Look-ups in named tables: a row name and a column name give one cell, copied from the table.

Kolatir
columns: Koz, Dulo, Vumi, Linila, Bove, Sule, Bon, Lim, Reto, Dutimev
Tisuf: [5433, 5305, 3884, 6078, 4865, 3418, 5144, 5426, 5464, 4277]
Lekik: [4091, 2905, 2539, 5505, 5030, 6222, 3739, 3687, 6362, 6844]
Nat: [5124, 4508, 6785, 4360, 4486, 4944, 3610, 5934, 4799, 6508]
Vor: [6669, 2979, 2402, 5174, 5708, 3969, 4834, 4429, 4321, 6600]
Nibegap: [3480, 3703, 4771, 4868, 4074, 4738, 4494, 8456, 2483, 3602]
Los: [3811, 3836, 6202, 5517, 4878, 2436, 3707, 5883, 5641, 3998]
Kuv: [6356, 6166, 6776, 4191, 6409, 3780, 5301, 4064, 3282, 2720]
Lil: [4377, 6822, 5881, 2894, 3449, 6285, 4828, 3450, 5955, 3025]
Firu: [2938, 6222, 5562, 4270, 4225, 4932, 5602, 5374, 6175, 3915]

Dulo of Tisuf = 5305
Koz of Tisuf = 5433
Bon of Nat = 3610
Bove of Firu = 4225
Linila of Tisuf = 6078
Reto of Kuv = 3282
Reto of Lekik = 6362
Koz of Lekik = 4091
Row with the largest Bove: Kuv

Ses =
         Moz  Riz  Sige  Tukegeg  Zisul  Nez
Led      103  192    44       28    108   37
Golak    105  196    39       23     97   48
Viz      110  199    32       20     79   66
Zataku   109  198    30       19     73   74
Rimizug  107  196    38       22     91   53
Nirud    105  195    41       26    103   43
Kog      102  194    45       30    115   32

Sige of Zataku is 30
Zisul of Viz is 79
Riz of Led is 192
Sige of Nirud is 41
Zisul of Kog is 115
Moz of Golak is 105
Zisul of Golak is 97
Riz of Kog is 194
Sige of Kog is 45
Moz of Nirud is 105

Duz
fields: Ledav, Dopili, Lep, Fiforu, Lozosot, Vaz, Nezi, Vul
Mobazab: [100, 132, 61, 125, 230, 205, 67, 170]
Rir: [46, 196, 43, 101, 35, 18, 69, 105]
Denad: [92, 181, 144, 91, 151, 231, 236, 137]

Lep of Mobazab = 61
Nezi of Mobazab = 67
Vaz of Denad = 231
Fiforu of Denad = 91
Fiforu of Mobazab = 125
Ledav of Denad = 92
Dopili of Rir = 196
Lep of Rir = 43
Vaz of Mobazab = 205
Vul of Denad = 137
Vul of Rir = 105
Lozosot of Rir = 35
Row with the largest Vaz: Denad

Vup =
|  | Lenodo | Nudidem | Tesof | Memogu | Metudu | Tikonob | Moki | Div | Vamesik | Zefif |
|---|---|---|---|---|---|---|---|---|---|---|
| Petudi | 151 | 178 | 167 | 78 | 178 | 21 | 114 | 127 | 189 | 150 |
| Vis | 138 | 114 | 13 | 180 | 103 | 182 | 99 | 99 | 114 | 150 |
| Sopal | 151 | 93 | 136 | 159 | 103 | 182 | 99 | 141 | 114 | 123 |
| Zazaki | 124 | 50 | 198 | 139 | 103 | 214 | 145 | 155 | 114 | 83 |
| Kozuvi | 110 | 93 | 167 | 180 | 66 | 149 | 130 | 169 | 39 | 137 |
| Fid | 110 | 135 | 106 | 119 | 141 | 149 | 161 | 99 | 139 | 110 |
| Keva | 82 | 114 | 136 | 139 | 122 | 149 | 176 | 127 | 114 | 97 |
| Sibuto | 96 | 114 | 136 | 159 | 85 | 149 | 161 | 141 | 89 | 123 |

Petudi, Nudidem -> 178
Sopal, Metudu -> 103
Keva, Tikonob -> 149
Petudi, Metudu -> 178
Vis, Memogu -> 180
Vis, Tesof -> 13
Zazaki, Metudu -> 103
Sopal, Vamesik -> 114
Row with the largest Moki: Keva

Table Faz
,Miri,Rolu,Penidit,Figo,Zata,Zez,Mupof,Rizez,Sivupev
Sipeb,132,47,74,99,176,148,162,136,162
Laz,134,152,137,86,139,119,76,159,158
Nilap,98,204,112,107,57,87,59,202,151
Seregag,117,49,140,53,154,145,179,185,176
Veg,131,112,107,110,80,90,139,185,159
Fener,136,192,196,159,151,124,91,81,90
Dut,111,98,115,56,200,221,126,148,154
Fomesun,125,37,91,106,122,162,213,148,147
Vom,160,132,135,118,86,62,139,182,137
Burusa,103,133,126,83,153,116,114,182,150

What is the Mupof of Burusa in Faz?
114
What is the Rizez of Seregag in Faz?
185
What is the Penidit of Fomesun in Faz?
91
What is the Penidit of Fener in Faz?
196
What is the Rolu of Vom in Faz?
132
What is the Figo of Fomesun in Faz?
106
What is the Zez of Veg in Faz?
90
What is the Penidit of Vom in Faz?
135
What is the Rizez of Fomesun in Faz?
148
Which row has the largest Zez? Dut

Table Vari
,Dumor,Resod,Mesogi,Ril,Sis
Figor,0.8,2.2,0.9,-3.6,-4.0
Tanuvib,5.1,-3.7,4.6,0.3,-3.1
Gelukuz,-6.0,2.7,2.9,4.0,-1.3
Vif,-4.0,-1.6,-5.5,-7.5,5.1
Mar,-0.3,2.1,0.5,-1.9,1.1
Lunak,-5.8,5.0,-2.2,-4.6,0.5

What is the Resod of Vif in Vari? -1.6
What is the Mesogi of Mar in Vari? 0.5
What is the Resod of Tanuvib in Vari? -3.7
What is the Resod of Figor in Vari? 2.2
What is the Mesogi of Lunak in Vari? -2.2
What is the Mesogi of Gelukuz in Vari? 2.9
What is the Ril of Figor in Vari? -3.6
What is the Ril of Lunak in Vari? -4.6
What is the Mesogi of Vif in Vari? -5.5
What is the Resod of Mar in Vari? 2.1
What is the Mesogi of Figor in Vari? 0.9
What is the Dumor of Tanuvib in Vari? 5.1
What is the Dumor of Mar in Vari? -0.3
What is the Sis of Tanuvib in Vari? -3.1
Which row has the largest Ril? Gelukuz

Table Mabo
columns: Vis, Sab, Kuze, Dip
Des: [-74.112, 60.600, 91.713, 89.609]
Gim: [-91.055, -88.524, -50.425, 80.670]
Zizura: [-74.476, 62.152, 92.271, 92.978]
Gesap: [-72.835, 63.643, 89.223, 90.721]
Riz: [-88.642, -48.572, 81.830, 91.602]
Los: [-40.193, 83.716, 91.846, 89.048]
Zug: [-6.394, 84.878, 92.926, 91.020]
Zuzu: [-84.922, -85.439, 15.406, 85.777]
Fusi: [-89.311, -91.834, -86.514, -0.538]
Pudevo: [-88.832, -86.426, -78.041, 40.974]
Begogiz: [-89.062, -88.846, -65.787, 74.129]
Fune: [-73.464, 67.695, 87.293, 90.019]
Lizutuk: [-87.026, -1.352, 88.705, 91.720]
Punakem: [-86.704, -86.283, -86.850, 6.477]

What is the Dip of Riz in Mabo?
91.602
What is the Vis of Zuzu in Mabo?
-84.922
What is the Sab of Zizura in Mabo?
62.152
What is the Sab of Pudevo in Mabo?
-86.426
What is the Kuze of Riz in Mabo?
81.830
What is the Dip of Pudevo in Mabo?
40.974
What is the Sab of Zug in Mabo?
84.878
What is the Dip of Lizutuk in Mabo?
91.720
What is the Vis of Fune in Mabo?
-73.464
What is the Vis of Fusi in Mabo?
-89.311
What is the Vis of Gim in Mabo?
-91.055
What is the Kuze of Los in Mabo?
91.846
What is the Vis of Los in Mabo?
-40.193
What is the Dip of Zizura in Mabo?
92.978
What is the Dip of Des in Mabo?
89.609
What is the Vis of Punakem in Mabo?
-86.704
What is the Dip of Zug in Mabo?
91.020
What is the Vis of Gesap in Mabo?
-72.835
What is the Sab of Gim in Mabo?
-88.524
Which row has the largest Kuze? Zug

